[[195  42 173  75  64 135 118   7]
 [ 99  38 100 116 165  98  18  26]
 [ 48 175  65  88  69  54 160 173]
 [122 124 111  79   3 130 158 142]
 [ 14 193  36  96  80  49 141 213]
 [ 62 183  66  89  26  91 168 228]
 [ 20 119  38 127 163  56  56 131]
 [189  68 152  85  30 191 118  85]
 [ 19 113  39 135 177  56  41 126]
 [182  97 164  54   3 136 170  88]
 [ 35 107  55 118 181  46  58 103]]
46

[[-15 -11 -16 -24   0   9  -9   9  16  -6  -5  11  -8 -28]
 [  6  13 -20  -2 -11 -24   4 -14   7 -33  -4 -26  10   1]
 [-37 -11   4 -45  26 -30  -3  22  38 -21   7 -25  20  27]
 [ 27   6 -13  28   1   6  37  11  14 -26  -8   0   4  11]
 [ 12  -6  26  12 -35 -34  17  -1  -1  12 -23  -8   8  27]
 [  7  10  34   8 -27 -42  35 -15  -3 -31 -10 -12 -37 -35]
 [  7  10   0  23 -20   0   5 -23 -38   7  -7 -18  -4   7]
 [-16 -10 -34  -5  27  43 -20  22   3   8   5  21   5   9]
 [-39 -30  34 -26  -1   9 -23  28   5  38  -8  39 -28 -16]
 [ 12  -8  -3  14 -10  13 -16 -12 -28  27  -6   0  15  16]
 [-13  -6   8 -16  -2  -9 -14   6   6  -4   2   1   2 -10]
 [ 14 -11 -12   1  -4   9 -24 -13  -5  -3  -1  15 -12 -34]]
15

[[5 5 5 3 2 2 2 3 5 4 3]
 [4 4 4 5 4 5 3 2 4 4 5]
 [4 4 4 4 4 5 4 3 4 4 5]
 [4 4 4 5 3 4 3 1 4 5 5]
 [3 4 3 5 6 5 5 2 5 6 4]
 [3 4 3 5 7 6 6 6 4 5 5]
 [5 4 4 3 3 2 4 6 3 3 3]
 [5 4 4 5 4 4 3 4 3 4 5]
 [4 4 4 4 4 4 5 6 3 3 5]
 [4 4 4 3 3 3 4 3 3 2 4]]
3

[[  6 -16  -9  -4  -3   3   3   9]
 [ 27 -17  -1  -4   2   5   8  -5]
 [-37 -26  -2  -8   2  -7 -11   2]
 [ -6 -20  -2 -18  -7 -15 -13 -14]
 [ -9 -32  -3 -15  -3  -6  -6   2]
 [  5  -5 -19 -17 -18  -9 -10  -2]
 [-21  21 -15   1 -19 -11 -15   3]
 [-29  -3 -10   9   7   4   1  -4]]
4

[[8048 7936 2990 7992 8428 2414 9573 2636 2896 2942 7990 2726 8029 7555]
 [6030 5980 5652 6020 6257 5734 6300 5645 5869 5717 6144 5525 6046 6030]
 [5536 5588 6045 5479 5208 6593 5342 6053 7073 7111 5353 6548 5635 5512]
 [4483 4539 8332 4473 4269 8332 3565 8519 8126 8020 4515 8178 4579 4799]
 [7572 7570 7358 7702 7815 6962 7991 7408 6279 6580 7730 7383 7410 7417]
 [6352 6399 6841 6368 6093 6720 6184 6847 6669 6868 6213 7057 6397 6234]
 [6922 6949 7651 7033 6936 7826 6890 7785 7343 7580 6990 7989 6769 6939]
 [6800 6831 5782 6766 6653 5995 6801 5718 6166 6222 6686 6010 6776 6766]
 [5918 5833 3363 5814 5994 4731 6667 3384 5959 5566 5939 4065 6056 5895]
 [8513 8407 4628 8587 9335 4148 9986 4453 3829 3889 8856 4273 8311 8200]
 [7924 7920 7755 8083 8247 7254 8215 7813 6321 6623 8126 7601 7667 7899]]
7601

[[  8 -12   4  24   9 -12   3]
 [ 10   0  -7 -11  -9  -3   6]
 [ 24 -18  19  13 -16  28   0]
 [ 20   3 -11  -5  14  23  12]
 [  5  18 -10  17   6  -6  22]
 [  1 -14  37 -15   1  33 -24]
 [-12  10  21  -8   1  24  -1]
 [ 23  -9 -16  15  30   5 -19]
 [ 43 -12 -23  37  21 -32   6]
 [ 24  -7 -16  10  30  11 -16]]
30

[[19 11  4 43 68 18 64 51 17 15 73 26 21 60]
 [24 17 71 71 56 48  2 63 38 66 47 60 59 21]
 [58 27 28 43 56 25  8 49 20 54 20 50 72 74]
 [24  5  7 12 48 49 24  8  3 72 12  3 62 32]
 [ 2 59 55 10 53 10 39 19 13 71 59 75 37 75]
 [ 5  6 71 20 26 68 22 67 66 76 37 13 60 44]
 [ 4  2 72 63 75 40  1  5 40 44 55 21 61 55]
 [ 1 62 17 64 33 32 58 41 48 71  8 75 30  9]
 [20 55 23 56 43 44 41 49 66 69  5 68 57  1]
 [35 69 28 51  8 15  5 68 54 36 53 35  6 60]
 [70 41  5 64 19 21 29 55 45 47 36 22 11 43]
 [17 58 51 51 22 26 48 39 10 28  5 72 66 63]]
72
---
21  30  50  36  56  62  59  36  66  51  68  37  32
22  63  30  40  56  31  85  67  20  92  91  60  71
26  42  30  58  91  46  92  68  83  60  76  83  43
48  25  50  44  52  45  70  65  53  49  68  66  52
69  24  95  45  33  75  24  39  49  27  19  41  47
55  50  64  38  67  54  74  74  32  71  29  93  78
⇒ 26

43  86  21  41  61  41  39  32  37  39  39  38  33
39  41  24  42  53  41  43  41  36  32  43  21  24
42  37  41  43  38  51  30  45  43  35  44  38  34
51  41  37  39  35  29  28  43  32  51  44  43  33
61  37  42  35  61  39  47  32  45  28  39  50  38
26  59  28  38  61  35  41  32  43  44  41  30  29
36  32  38  37  36  54  46  44  39  42  49  59  40
34  38  37  40  28  48  36  36  36  49  29  38  19
46  31  44  38  39  38  37  40  39  31  36  44  55
⇒ 42

 -13  -125   541    -3  -263   -57  -806  -306
 155   -70  -430  -235   -18   -42   283  -197
-203   -66  -527  -156  -225  -113  -103  -310
 -92  -121  -196   -87  -174  -198  -320  -186
   4  -152  -277   -23   -89  -158  -447   127
-163    -4    12  -317  -122   -52  -559    57
-192  -119   -37    17  -117   -64  -385  -144
-159  -121  -142  -110  -130   -39  -235  -108
⇒ -203

  5    1    0   -1   -4   20
 -4   16   16    9   -2   18
  9  -10  -12   -6   -2   14
 16    3    2   -5   -9   19
  3    5    2    2    4    6
-38   43   23   -3  -19   17
 16  -21  -24  -13    2    3
 10   -8   -3    4    3   27
  8   15   12    1   -6   13
⇒ 9

 -7  -12  -32  -36    0  -36   -1  -24  -23  -14   23   33
 -4  -28  -46   25   13  -34   37  -17  -32    0  -10   -3
 -7    4    1  -35  -11  -17  -20  -16    0  -13    8    6
 -5  -25  -42    1    9  -34   23  -20  -30   -6   -5    4
 -8    5   18  -19  -14   13  -23    1    9   -8   -6   -9
 -7   -1    4  -21  -13   -2  -21   -6    1  -10   -4   -7
 -7   -5    3  -12  -12    7  -20    1    1   -7   -8  -10
 -8   32   34  -43  -15  -15  -28  -20   19  -15   28   19
⇒ -7

4084  4267  3702  4224  6636  5419  5279  3673  6913  4373  6406
5383  5612  5601  5553  4633  4905  5092  5987  4654  4752  5550
3686  3665  2559  3564  7761  5325  5392  2148  8070  4785  6488
4516  4328  4039  4159  6381  5504  4939  3575  6302  5143  5405
6116  6050  6685  6097  3170  4581  4868  6988  2965  5551  3849
3745  3459  2888  3456  7309  5567  5121  2087  7456  5184  5279
6579  7015  7827  7091  2280  4476  4918  8829  2249  4779  4854
5658  5874  5770  5860  4321  4603  5201  6245  4344  5000  5428
6059  5620  6310  5708  3490  4860  4746  6041  3092  6210  3190
6613  7041  7528  6973  2607  4356  5032  8547  2425  4737  5053
6302  5960  6971  6110  2853  4724  4616  6894  2525  6140  2866
⇒ 3686

166  112    1  123   12  122
183  122  138  128    2  121
 13  177  130  113   61  144
203  121   74  131   61  133
112  177  174   84   82   83
 68  129   40  103  124  107
 44  187  127   51  155   57
 69  170   40   65  111   75
 97  144  111  126   58  139
113  127  125  147   81  149
130  112  146  163   87  152
 85  141   71  112  112  113
⇒ 13

  3   16  -10   37   -2    8  -29   13  -19   15   -7   18
  6   21   -3   43    0   15  -31   12  -20   17   -5   21
  6   15   -9   33    2   13  -31   16  -19   11   -7   18
  4   14   -5   40    0   12  -35   11  -22   16   -6   19
 20   12   -6   22   41   23  -40   10  -16   -8   15   30
⇒ 6

17  45  63  79  65  67  45
62  24  30  43  65  23  72
73  23  17  33  71  54  77
48  64  56  32  26  28  42
44  42  75  75  75  50  58
32  67  55  47  41  30  39
79  22  13  52  51  73  72
19  46  71  78  57  63  52
36  34  71  71  72  39  41
49  61  42  40  27  65  25
33  67  63  36  26  40  37
⇒ 73
---
[[ 26  25  29 -15 -12   0]
 [-12  -7 -13  21  21  11]
 [  1  35  12  -6   3  20]] yields 35

[[ 23 -17 -28  21 -18  13 -20]
 [ -8 -26   8  23   5 -14 -28]
 [ 31 -29  13   7 -11  10 -23]] yields 13

[ -4 -36   0 -17 -16  15] yields -36

[[ -1   1   0   0   0   1   1]
 [ -1 -33   3 -11   7 -23  18]] yields 3

[[ -9  17 -28 -18]
 [-34 -17  10   3]
 [-28   0   6 -37]] yields 3

[[ -1  37  -3   3  -5]
 [ -9  -5  22   3  28]
 [ 11   4 -19   9 -34]] yields 11

[  3   2  -5 -35   4] yields 3

[[ -3  -3  -5  13 -20  29]
 [-26  13 -11 -16  -7 -16]
 [ 28   8  -2   0  28  -4]] yields 8

[  8  37 -34  18  -8 -11] yields 37

[ 19 -21  18  -6  29] yields 19
---
-19.25   11.25   -7.74    3.51   10.63   13.43   -2.23 | 3.51, 13.43
 0.188  -0.052  -0.166  -0.032  -0.110 | -0.166, 0.188
  6.54  -12.91    2.76   13.00    4.21    6.79    6.20 | 13.00, 13.00
-0.161  -0.072   0.146   0.056   0.103 | 0.146, 0.146
 -0.578  -13.540   -0.740   10.231    5.744 | -0.740, 10.231
  5.63  -18.83  -10.70   17.40    6.99 | -10.70, 17.40
---
[0.08, -0.10, 0.05, 0.12, -0.11] => -0.10
[-13.36, 1.01, 11.87, -2.44] => 1.01
[7.2, -11.5, 15.7, 13.1, 9.0] => -11.5
[-0.123, -0.027, 0.171, 0.007, -0.018, -0.023] => -0.027
[-0.104, 0.044, -0.019, 0.079, 0.003, 0.104, -0.003] => 0.044
[-0.8, 2.0, -0.9, -0.3, -1.2, 0.5, -0.3] => 2.0
[-9.2, -174.3, -57.4, 42.4, 184.8, -64.3] => -174.3
